Each named turn below is shown by a few rows before and after it. Which turns, in which order, take the first row of each later pair to the second? The first pair is answered.
C:
[ -6,  -2,  -5,  -8,  -1,   4,  -5,  -8,   3,  -1,   9, -24, -13,   0, -10,
  -7,  -3, -17,   2,  14,   5,  -3,  -2,   4,  -8,  25,   7,  11,   5,   0,
   3,  21,  29, -11,  17,  13,   1,  20, -10,  -4,  15,   3, -10,  -8,  18,
 -27,  -1,  -3,   7,   5,  -4,   9,  -1,   8,   0,  -2,   8,  10, -17,  -2]  ->  [ -6,  -1,  -4,  -5,  -2,   5,  -3,  -9,   6,  -3,  12, -26, -11,   2,  -7,
  -5,  -6, -13,   3,  13,   3,  -4,   0,   2,  -8,  26,   7,  16,   8,  -2,
   1,  19,  27, -14,  20,  10,  -1,  18, -10,  -5,  16,   2, -11,  -7,  18,
 -31,  -1,  -2,   8,   3,  -7,  10,  -3,   6,  -1,  -6,   6,   7, -12,   0]
[-13,  12, -10,  10,  -3,   7,  26,   3,   9,  -8,   7,  -6,   8,  -6,   7,
  14,   2,  31,  -8,  -8,  10, -21,   6, -31,  -6, -20, -16,   0,  12, -23,
  -1, -18,   0,   4,  -6, -13, -10, -27,   3,  -6,   0, -14,  20,   4,  -1,
 -15,  -2, -13,  15, -12,  -9, -21,   0,  -3,   8, -19,  20,   3,  23,  11]  ->  [ -6,  18,  -8,  23,   0,  10,  13,  -3,   9,  -5,  16,   1,  -1,   3,   5,
   9, -24,  34,   0,  -9,   4, -10,  -9, -17, -15, -27, -15,  -2,   9, -23,
   0,  -6, -10,   6,  -9, -16, -21, -34,   9,  -7,  -6, -15,  10,   3, -18,
  -2,   0,  -3,   7,  -9, -14,  -1,  -1,  -3,   7, -28,  20,  -4,  22,   4]
[  0,   7,   1,   6,  -9,   8, -18,   0,  -8,  -4,  -3,   1,  -3,  -3,  -6,
  -6,   3, -14,  -2,  -1,  -1,  12,  -9,   9,  -5,  -8,  -5,  -7,  -1,   3,
   3,   6,   2,   6,  -1,   6,  -5,   2,   5,  -2,   2,   0,  -7,   2,  -2,
  12,   1,   1,  -5,   0,   2,   7,   0,   5,   3,   9,   2,   5,  -3,  -2]  ->  [ -2,   3,   1,  -1,  -8,   6, -12,   5,  -8,  -5, -10,  -2,   0,  -7,  -4,
  -4,  17, -15,  -5,   0,   2,   7,  -1,   3,   2,  -4,  -6,  -8,  -1,   3,
   2,   1,   7,   7,  -1,   9,   1,   6,   1,  -1,   4,   2,   0,   2,   8,
   6,   0,  -4,  -2,  -1,   6,  -4,   0,   5,   3,  15,   2,   8,  -3,   1]
R:
[  7,  24,   0,  24,   1,  -2, -10,  -9,  -5,  18,   9,  15,   5,  -4,   4,
 -15, -11,   8,  11,   6,  -9, -27,   4,  25, -10,  -1,   5,  11,  -3, -12,
 -13, -15, -10,  -5,  -3,  10,  -5, -19, -16,  -2, -10,  -1, -17,  -8,   2,
  -3,  34,  37, -14,  19, -16,  39,  -9, -11,   6, -24,  -2,  -9,   8,   5]  ->  [  2,  19,  -2,  12,   0,  -3,  -7,  -5,  -3,  17,   9,   5,   9, -11,   3,
 -13,   4,   5,  12,   5,  -8, -35,  14,  22, -10,   6,   7,  15,   1, -11,
 -14, -20,  -5, -11,   4,  13,  -1, -14, -21,  -1,  -3,   7, -18,  -6,  13,
 -19,  37,  37, -13,  16, -18,  37, -12, -13,  10, -17,  -5,  -6,   9,   8]
[ -4,  -8, -22, -20,  12,  -8, -24,  18,  10,  -5, -10,  -4,  -8, -13,  10,
   8,   4,   0,  -4,  -9,  -7, -11,   7,  28,  -6,   1,  12,   7, -10, -12,
  16,  -4,  19,  -5,   9,   4,  18,   2,   0,  -4,   0,   2,  -2,   6,   9,
  22,  10,  19,  -3, -10,  -9, -13,   3,   4,  -2,   6,  -6,  -5,  -2,  18]  ->  [ -4,  -6, -22, -17,  12,  -8, -15,  18,  13,  -6, -12,  -2,  -5, -12,  13,
  13,   8,   6,  -6, -10,  -4, -14,  10,  20,  -2,   3,  11,   8,  -9, -14,
  15,  -8,  17,  -4,   8,   0,  20,   1,  -1,  -5,  -2,  -3,   5,   5,  13,
  21,   5,  14,   0, -13,  -5, -22,   6,   2,  -4,   2,  -4,  -4,   3,  21]
[  7,   1,  -4,  -1,   1,   6, -18, -16,  -9,   6,   6,   6,   8,  10,  -7,
   6, -11,  -5,  23,  22,   3,  -9,  10,   5,  -8, -30,  12,  -7,  -6,  -3,
  16,   9,   1, -13,  11,  20,  -5,   2,  -2,  15,  15,  19, -12,  25,  -1,
  30,  15,   4,  -6,  -8,   0,  28,  -6, -12,  19,  -8,   5,  -2,  -5,   0]  ->  [  1,  -4,  -4, -12,   0,   5,  -9, -13,  -5,   4,   4,  -5,  15,   4,  -3,
  10,   5,  -8,  23,  23,   5, -21,  23,  -3,  -4, -21,  12,  -2,   0,  -5,
  14,   2,   6, -19,  18,  21,   2,   9,  -8,  16,  24,  23, -10,  25,  13,
  13,  18,   3,  -2, -14,   0,  18,  -9, -14,  20,  -1,   2,   2,  -3,   6]
U:
[-3,  1,  1, -1, -3,  7,  7, -2,  4, -2,  6, -7, -1,  3,  3,  5,  3,  1,
  5,  1,  4, -2,  0, -1,  1,  3,  6,  3,  8, -3,  0, -4,  0, -6, -5, -4,
  1, -3, -1,  0, -1,  1,  2,  1,  4, -8,  1,  4, -2, -5,  2,  3, -4, -6,
 -1, -1, -5, -6,  6,  0]  ->  [-1,  3,  1,  3, -4,  7,  9, -1,  2, -3,  3, -1, -2,  6,  3,  6, -1,  4,
  4,  3,  4,  1, -2, -2,  0,  2,  5,  0,  7, -4,  1, -5, -1, -2, -9, -6,
 -1, -4,  0, -1, -5, -4,  4,  0, -1, -3, -3,  4, -1, -4,  4,  2, -2, -5,
 -3, -4, -2, -5,  7, -1]
[-11, -32,  17,  23,  -2,  35,  11,  -2,   6,  -2,  15, -19,   0, -11,   5,
 -35,  -4, -12, -25,  -7,  29,  11,   5,   8, -16, -24, -12,  13,   1, -31,
 -12,  -6, -23,  23, -26, -16, -13,  24,  -4,  -7,  -3,  12,  12,  15,   1,
  26,  -5,  -1, -35, -22,   2, -14,   7,  -5, -23, -14,  -2,  -4,  -7,   8]  ->  [-13, -32,  17,  17,  -2,  36,   2,  -1,   5,  -1,  19, -26,   0, -14,   1,
 -39,  -3, -20, -17,  -6,  26,   9,   5,  13, -21, -20, -10,  14,   1, -29,
 -13,   0, -22,  19, -19, -12, -16,  28,  -7,  -5,   2,  22,   3,  14,   2,
  21,   3,   2, -39, -23,  -3,  -4,   5,  -5, -19,  -9,  -7,  -5, -13,   6]
[ 13,   4, -16,   3,  14,   9, -11,  15,  -8,   4,  21,   3,  -5,  -7, -16,
  -2, -13,   0,  12,  -4, -18,   0,  -5,  22, -13,  14,  15,  -4,  18, -17,
  -7,   6, -21,  -4,  10,  -2,  -2,  -7,   5,   4,  30,  12, -16,  -8, -12,
   5,  18,  17,   1, -21, -17,  23,  -7,  12,  16,  16,  -3, -16,   2,   0]  ->  [  5,   0, -18,  -6,   9,   5,  16,  21,   0,  -4,  10,  -4,  10, -12, -10,
  12,  12,   6,   0,  -5,  -9, -16,  14,  -2,   3,  24,  11,   2,  24, -22,
  -9, -13, -13,  -5,  11,  -7,  11,  -3,  -3,   4,  35,   7,   4,  -8,   8,
 -16,   9,   7,  13, -30, -11, -10,  -6,  10,  14,  21,  -1,  -8,  13,  13]

Each pair is 2 to 3 turns apart.
[  4,  -2,   0, -11,   2,   9, -33,  -3,  -2,  13,   5, -19,  -8,  -3,  -9,
  -6, -10, -15,  23,   2, -12,  10,  -5,  21, -19,  12,   3,  -3,  -5,  13,
   3,  11,   6,  -3,  11,  16,  -5,   5,   5,   7,  10,  20, -25,   5,   2,
  -4,  17,  16, -13,   9,  -9,  30,  -7,   4,   5,  13, -11,  -3, -25, -20]  ->  [  1,  -3,   2, -13,  -1,   9,  -6,  -2,  15,   5,   9, -32,  10,  -4,   1,
  10,   0,  -5,  22,  -3, -12, -12,  15,  -3, -14,  26,   3,  16,  11,   5,
  -5,  -6,   5, -16,  20,   1,  -1,   5,  -2,   5,  19,  18, -14,   6,  17,
 -38,  17,  14,  -3,  -6, -12,  11, -14,  -5,   7,   9, -21,  -4,  -7,  -2]  R, C
[  0,   0,   1,  -9,   4,   2, -17, -17,  -9,  19,  11,  -2,   2,  -3,   2,
   5, -16,  16,   7, -24, -20,  14, -10,   9, -19, -14,  -1, -17,   5,  -1,
  -4,  13,  -2,   9,   6,   0, -14,   5,   5,  -1,  -9,  -3, -12,   6,  -1,
 -18,   8,   0,  -9,  11, -10,  12,  -9,  -5,   8,  -8, -17, -15,  10,  -8]  ->  [ -7,  -5,  -1, -19,   1,  -4,   8, -12,  -4,  12,   0,  -7,  15,  -8,   8,
  18,   8,  21,  -3, -26, -13,  -1,   6, -14,  -6,  -4,  -5, -14,  11,  -4,
  -7,  -5,   3,   8,   4,  -3,  -2,  10,  -3,  -4,  -6,  -8,   5,   8,  17,
 -36,   0, -10,   4,   4,  -4, -19,  -6,  -7,   6,  -5, -16,  -8,  17,   5]  R, U
[-13, -10,  -2, -21,   1,  -4,  12,   7,   7, -10,  -7, -16,  16,  -9,  -2,
   2,  34,  -1,  -3,  -3,   5, -22,  18, -18,   7,  15,  -1,   6,   9,   4,
   1, -16,  13, -11,   7,   6,  13,  10, -15,   1,  23,   6,   7,   2,  32,
 -25,   5,  -4,   4,  -7,   1, -13,   0,   0,   8,  19,  -5,   3,   4,   9]  ->  [  6,   8,   8,  14,   4,   6,  -6, -10,  17,  -6,  26,  -4,   5,  13,  -1,
   0, -29,   9,  16,  -9, -14, -10, -10,   3, -17,   2,   4,  18,  13,  -3,
  -5,   3, -15, -18,   8, -13, -16, -10,  -1,  -1,  12,  -3, -12,   1,  -3,
 -10,  12,  16,  -5,  -8, -14,  34, -12,  -3,   8, -11, -16, -16,  14,   1]  C, C
[ 19,  15,   8,  18,  -6,  19,   4,  -6,  17, -15,   9,   7,   0,  16,  -1,
   8, -28,   1,  13,   8, -14,  -3,  -3,   3,  -5,  -1,   4,  10,  -1,  -3,
   2,  12, -16,  -5,  -4, -12, -22, -15,   2,   3,  -5,  -9,  -4,  -9, -17,
  -4,   6,  11,  -4, -15,  -5,  17,   3, -10,   4, -24,  -4,  -4,  10,  10]  ->  [  4,   2,   2,  -8, -11,   9,  24,   9,  12, -21, -16,  -3,  10,  -2,   2,
  15,  21,  -4,  -7,  13,   2, -16,  22, -20,  15,  10,  -1,   3,  -3,   2,
   4,  -6,   7,   1,  -6,  -2,   3,   0, -11,   3,   2,  -7,  16,  -8,  12,
 -18,  -2,  -7,   6, -18,   8, -25,  12,  -8,   4,  -3,   5,  12,   6,  19]  C, U, U
[  3,   6,  -7,   1,   2,   9,   4,  -4,   3,   0,  14,  -7,   5,   8,   2,
   0, -11,  -5,  12,  -5, -13, -10,   2,   0, -14,  12,  -4,  12,   8,   0,
   6,   4,  -5,   1,   6,   2, -14,   3,  -3,   8,  16,   8,  -2,   3,  -1,
 -16,   6,   0,   1,  -7,  -4,   5, -16,  -9,   0,  -6,  -3,  -1,   3,  -7]  ->  [  5,   8,  -9,   8,   1,   3,  19,  -2,   1,  -5,   1,   6,   5,   9,   5,
   7,  -6,   5,  -3,  -4,  -4,  -8,   2, -12,  -5,   7, -12,   3,   3,  -4,
   9,  -5,  -4,  13,  -8,  -3,  -6,  -1,  -2,   8,   5,  -8,  16,   4,  -3,
  -3, -10,  -9,   8,  -5,   8, -17,  -8,  -9,  -6, -11,   5,   2,   8,  -4]  C, U, U
